In the data rows, 128 means zero.
Here are some points, one per row:
183,109,182,182,128,110,157,121,125,154,241,079,160,110,136,094
128,150,070,138,171,119,127,138,151,098,062,137,153,095,111,132
101,141,120,131,136,181,152,194,214,119,107,160,136,121,159,103
127,141,000,144,149,108,024,108,017,111,213,154,065,255,022,048
120,134,108,117,130,125,135,121,144,125,084,132,125,126,135,147
106,139,086,122,137,136,124,105,138,132,115,135,112,129,129,158
118,135,144,123,140,131,129,133,141,141,120,140,134,137,118,142
142,123,141,135,121,127,119,120,120,154,129,126,133,132,124,143
109,131,164,116,125,122,150,151,153,133,093,143,122,126,114,146
181,087,000,182,089,121,049,099,047,094,255,026,040,141,092,043
119,134,133,115,136,126,091,125,140,131,139,138,123,114,194,139
114,137,117,117,127,133,160,125,152,125,105,145,129,121,164,145
093,078,122,127,120,075,154,150,141,118,149,090,165,207,138,144
096,155,121,102,137,117,115,140,120,109,066,162,120,145,110,144
110,134,113,115,128,130,132,124,116,141,132,137,126,127,122,153
118,125,142,119,134,130,139,148,110,138,166,145,128,134,114,142
158,102,144,161,130,110,154,140,130,153,175,099,155,099,103,109
123,141,108,121,110,147,136,111,139,162,125,140,114,130,098,180
113,130,184,114,132,123,143,128,136,134,140,151,123,146,149,138
115,129,147,113,131,131,106,137,127,132,054,136,119,134,124,143
113,138,110,119,129,129,141,113,141,129,107,141,122,116,131,154
097,141,179,132,141,204,080,181,255,142,121,154,144,114,218,088
111,135,088,127,129,134,135,135,124,129,108,142,113,112,110,154
114,132,157,115,127,124,149,109,131,112,171,136,127,124,113,145
105,133,172,119,134,130,125,123,140,133,152,139,130,124,119,148
097,139,191,107,118,133,137,105,129,124,118,143,132,105,100,169
118,128,127,120,132,124,148,127,132,118,146,154,128,130,167,152
129,120,106,109,163,120,121,088,162,122,112,135,123,128,121,084
113,133,136,117,133,132,149,141,117,121,143,133,127,140,105,142
092,144,125,134,136,194,106,186,255,123,139,149,145,116,189,071
140,152,083,151,194,109,149,132,185,110,144,132,177,071,131,131
093,146,083,134,120,135,088,138,145,170,149,142,077,130,090,183
127,121,156,119,130,124,148,122,145,127,096,148,126,108,092,146
119,148,104,123,115,148,130,103,153,170,066,133,110,122,155,177
106,145,146,131,131,129,113,132,157,156,086,137,088,126,091,172
255,087,230,196,000,130,255,135,000,072,209,023,255,133,108,007
092,076,126,125,122,082,162,149,147,120,167,115,160,185,127,149
106,136,121,124,131,144,137,156,166,118,103,155,129,109,154,132
207,114,166,197,119,099,181,121,134,176,187,063,164,070,169,100
109,137,187,113,125,129,126,122,113,131,149,147,134,157,150,152
120,151,132,121,110,154,140,114,134,151,124,134,115,130,055,171
131,153,071,148,178,127,113,132,173,113,124,141,158,105,109,130
120,124,153,114,159,124,119,110,149,122,133,135,125,135,126,120
129,132,142,117,129,129,125,121,136,122,126,139,134,113,147,145
118,131,156,116,135,123,133,126,124,118,092,143,129,134,164,139
125,138,143,113,128,125,133,130,134,121,104,145,120,126,138,140
123,149,108,120,105,150,135,109,143,157,087,137,110,133,107,188
098,076,115,123,118,072,170,143,132,131,168,094,165,179,142,157
115,134,129,115,132,127,135,123,134,140,139,139,127,135,136,140
116,130,137,114,133,136,109,118,139,139,110,138,124,126,149,140
177,111,173,166,123,116,162,111,119,159,162,084,145,119,129,124
114,129,137,117,134,127,162,126,138,131,083,145,128,143,166,143
133,127,138,125,121,131,141,096,133,157,103,129,135,150,136,136
123,127,145,113,132,129,138,107,157,143,083,132,128,127,104,142
121,135,136,118,132,126,134,113,127,129,080,141,125,121,144,146
173,091,027,180,094,126,013,122,023,110,244,036,043,159,065,040
125,134,172,115,133,124,128,142,121,152,070,150,125,140,150,149
147,150,084,156,204,111,179,140,169,107,087,129,188,081,125,122
188,109,172,189,118,107,145,121,110,159,211,077,157,103,170,096
132,137,158,113,120,124,133,144,117,119,082,136,139,138,143,145
096,141,149,127,140,172,103,173,216,120,079,147,133,121,116,107
126,130,089,113,130,123,133,127,132,103,073,141,126,120,134,152
146,134,014,161,125,126,021,102,000,147,226,128,059,255,000,029
114,131,158,120,134,120,122,117,134,127,123,144,126,109,140,148
136,112,128,145,133,114,140,133,129,145,098,123,155,106,119,114
128,151,093,121,125,135,165,128,126,133,116,140,107,148,127,174
113,132,187,111,131,128,147,116,132,154,116,135,127,132,141,149
123,140,140,118,129,132,125,113,123,131,102,150,122,131,143,144
104,132,129,115,136,127,117,124,125,128,149,143,124,111,170,154
100,141,069,128,131,138,143,115,147,129,148,130,099,122,127,168
112,125,116,119,132,134,102,097,134,135,113,140,127,119,120,139
105,140,151,123,127,135,132,116,139,133,122,135,102,123,110,159
121,134,155,113,126,125,142,113,130,115,114,151,125,131,100,144
131,123,126,103,170,124,127,104,164,105,073,106,126,138,110,079
151,105,115,158,131,117,162,105,133,166,122,117,149,100,108,110
124,134,129,120,138,129,149,130,149,135,112,143,120,125,150,144
116,136,160,120,130,127,140,151,124,142,119,138,126,144,123,140
103,124,158,114,130,121,128,130,129,108,136,152,127,134,150,137
120,143,132,116,110,147,125,114,137,166,104,137,115,136,098,185
121,127,122,112,134,126,142,107,132,123,101,147,132,149,120,132
255,082,255,197,000,101,255,167,000,045,172,016,255,149,086,000
174,109,210,177,129,103,147,137,131,171,169,097,161,090,174,105
124,138,105,123,146,122,132,138,122,111,179,142,137,103,164,140
131,132,166,119,123,120,121,133,123,133,073,138,135,106,123,142
123,127,127,117,133,131,164,126,125,130,131,133,126,124,129,150
120,130,117,109,143,128,115,112,129,121,054,139,117,130,099,124
136,146,171,121,134,127,111,129,119,129,093,137,136,116,144,138
109,129,113,114,131,118,150,102,130,116,093,136,131,139,143,151
115,124,186,111,157,129,164,118,142,116,081,144,128,116,111,099
117,131,114,120,130,129,114,112,143,126,126,145,129,125,137,153
120,153,097,118,109,156,097,130,134,156,083,129,108,131,059,175
101,144,168,115,131,118,107,137,128,117,102,148,119,137,115,152
116,135,120,120,128,126,124,110,148,136,137,145,124,125,120,135
111,095,170,120,125,101,164,123,127,137,143,126,148,171,158,146
105,128,137,119,130,124,140,131,156,122,131,148,127,098,143,156
116,129,120,115,131,123,140,131,131,138,123,145,129,128,135,139
121,127,164,116,128,129,139,125,134,138,148,133,127,128,147,151
120,132,096,108,128,130,132,110,118,145,131,139,122,105,119,144
143,148,156,124,114,127,127,134,111,129,103,133,136,144,110,144
118,136,155,119,120,127,151,131,115,133,115,145,127,130,109,154
105,134,136,126,134,156,156,161,159,121,106,138,130,113,147,127
114,149,129,122,124,135,144,116,134,135,067,130,110,117,127,166
225,082,000,183,073,133,081,115,027,111,255,000,048,110,065,033
116,141,132,103,133,131,137,104,140,108,060,154,117,111,139,116
255,082,024,190,052,131,087,092,011,071,240,000,081,072,104,018
095,089,150,122,122,083,141,147,132,105,138,104,157,178,138,137
093,148,112,134,141,183,068,215,226,111,091,139,143,095,152,099
250,087,039,190,048,134,105,109,001,095,255,000,067,064,131,028
120,126,154,120,134,133,131,123,150,129,146,134,123,119,126,148
133,124,133,125,135,130,144,124,128,149,163,136,135,107,118,129
138,136,022,151,135,114,000,120,000,132,223,147,059,249,043,048
255,082,244,192,000,103,239,120,000,067,137,015,255,154,114,009
Along one direction, these points spread out more than along any other. For each point below, how far along it does it lie, from 0 to 99? 50 is the average, and the first point above lies past it.
119,127,151,118,132,130,144,138,133,116,103,146,124,126,151,153 42
132,119,151,140,132,118,164,125,117,135,178,133,145,102,153,121 54
118,130,150,118,129,127,116,114,137,139,109,138,127,142,164,151 42
111,133,158,123,138,152,090,157,170,122,139,146,131,120,173,123 42
121,133,137,108,126,134,097,111,124,128,120,151,131,098,138,159 44
114,127,148,117,139,131,125,125,133,143,070,137,127,128,120,147 40
077,136,170,131,142,185,101,194,202,117,119,157,140,126,135,103 36
119,126,132,116,130,127,149,134,110,120,116,144,125,126,134,141 47
113,128,112,118,132,125,121,114,157,122,074,132,125,137,130,150 40
120,132,084,116,137,127,126,125,131,141,092,133,126,132,169,154 43
193,104,178,190,121,109,156,104,119,151,209,060,164,090,140,105 68
121,127,168,124,133,129,127,109,128,120,077,134,129,139,152,137 42
137,111,000,179,118,123,019,102,029,134,232,059,048,192,066,031 90
133,140,143,115,121,121,085,135,106,123,104,140,134,126,152,143 47
127,127,152,127,111,108,120,167,109,111,108,137,147,110,144,136 48
120,134,142,111,162,118,144,111,172,117,093,121,107,129,145,086 43
117,127,118,113,130,130,122,114,124,122,112,136,128,107,124,139 46
117,124,133,118,137,128,166,107,138,135,136,144,125,120,134,137 46
129,137,095,131,140,126,151,145,148,133,101,137,137,125,132,139 44
084,072,097,121,120,074,156,145,154,121,136,094,165,186,105,148 50
129,125,168,109,155,126,160,140,168,114,054,128,112,118,125,092 40
118,136,130,116,134,130,136,119,125,140,123,148,122,112,131,151 44
116,133,162,117,133,119,136,125,133,116,096,132,126,112,139,134 43
126,135,159,110,129,138,118,118,140,117,107,139,118,127,149,137 43
122,134,179,118,127,135,138,114,131,153,109,154,130,132,135,149 42
105,150,134,102,114,132,137,110,118,124,133,148,140,108,106,172 44
105,138,136,118,132,132,148,138,142,125,122,138,126,122,160,151 42
138,121,000,162,122,116,000,103,020,132,255,090,045,223,030,034 91
081,146,158,134,141,201,110,203,242,124,112,136,143,105,180,088 33
126,131,136,113,165,127,125,091,164,113,079,130,126,126,132,093 43
201,084,000,188,083,127,018,123,024,109,252,021,039,122,087,033 99
157,122,175,151,125,118,112,118,120,153,189,100,140,132,130,126 59
114,132,122,115,140,133,135,141,150,142,122,137,121,106,100,126 45
098,143,158,128,140,173,104,176,207,100,136,148,137,102,154,109 38
115,131,114,121,136,126,127,137,141,126,115,135,124,134,143,148 44
107,132,133,117,127,119,146,120,143,139,127,134,131,130,127,138 45
135,115,000,174,125,118,032,093,051,111,255,080,051,204,038,034 89
149,161,053,151,212,117,178,140,150,120,099,150,197,067,138,116 43
119,136,183,117,131,122,136,121,128,124,107,144,122,107,198,151 40
112,121,119,116,122,127,093,117,114,119,108,153,133,123,111,144 47
120,134,116,116,131,125,133,112,134,130,106,137,125,149,147,142 45
141,111,153,143,131,119,134,132,130,161,150,131,145,117,139,128 51
116,125,113,116,132,128,135,133,141,109,092,140,126,120,121,146 43
131,126,163,125,106,103,091,149,117,111,173,120,159,151,141,136 55
124,133,150,111,131,130,136,140,140,138,166,142,123,143,145,148 47
118,129,163,116,131,128,132,114,138,133,124,139,126,103,130,151 43
101,143,141,124,136,166,110,150,208,104,104,135,133,117,173,125 36
116,128,135,111,145,126,135,128,140,127,082,131,114,108,144,089 44
125,134,111,123,135,127,119,135,132,129,104,141,131,122,140,145 45
140,122,000,163,126,126,018,114,006,131,245,099,052,247,043,023 91
114,131,144,114,133,124,150,138,130,111,078,149,124,129,140,141 41
119,121,187,119,134,125,167,133,137,127,131,142,122,137,140,147 44
134,140,155,129,151,120,137,132,143,113,107,146,144,103,121,135 43
115,118,136,116,127,122,174,134,137,129,130,129,137,161,148,149 46
118,134,144,115,130,122,102,126,143,130,083,146,130,122,161,148 39
120,126,154,114,134,131,116,126,134,129,133,141,122,139,123,145 46
117,120,130,115,131,136,142,129,145,121,142,138,126,134,125,149 46
153,106,000,177,107,120,025,125,034,130,255,041,048,162,079,036 93
109,131,097,123,131,140,132,144,162,137,114,140,129,105,127,135 43
149,110,158,141,137,121,127,139,150,167,144,122,147,096,123,119 50
114,128,097,119,125,129,149,146,144,132,093,142,124,125,130,150 42
091,147,113,133,143,192,104,190,233,137,105,137,145,114,166,090 35
122,135,126,120,132,133,135,131,153,118,089,144,128,132,153,148 40
125,129,136,117,135,127,121,122,130,127,088,146,120,117,087,140 44
119,132,136,116,133,119,158,127,145,141,119,139,123,114,150,145 43
113,127,147,112,129,133,142,129,142,135,161,142,123,115,165,147 45
144,122,138,136,135,124,140,131,126,149,139,136,146,101,127,127 50
136,145,107,129,156,126,150,151,148,118,121,141,146,095,136,135 45
136,139,162,116,132,118,119,145,127,104,085,140,129,128,143,151 42
115,123,127,116,148,126,137,111,132,137,132,142,126,122,140,128 46
121,130,170,113,133,121,154,132,129,127,102,133,129,127,144,149 42
120,133,155,116,130,132,117,123,133,108,109,141,129,131,112,140 45
121,130,163,118,127,123,115,109,125,114,103,140,124,119,112,141 45
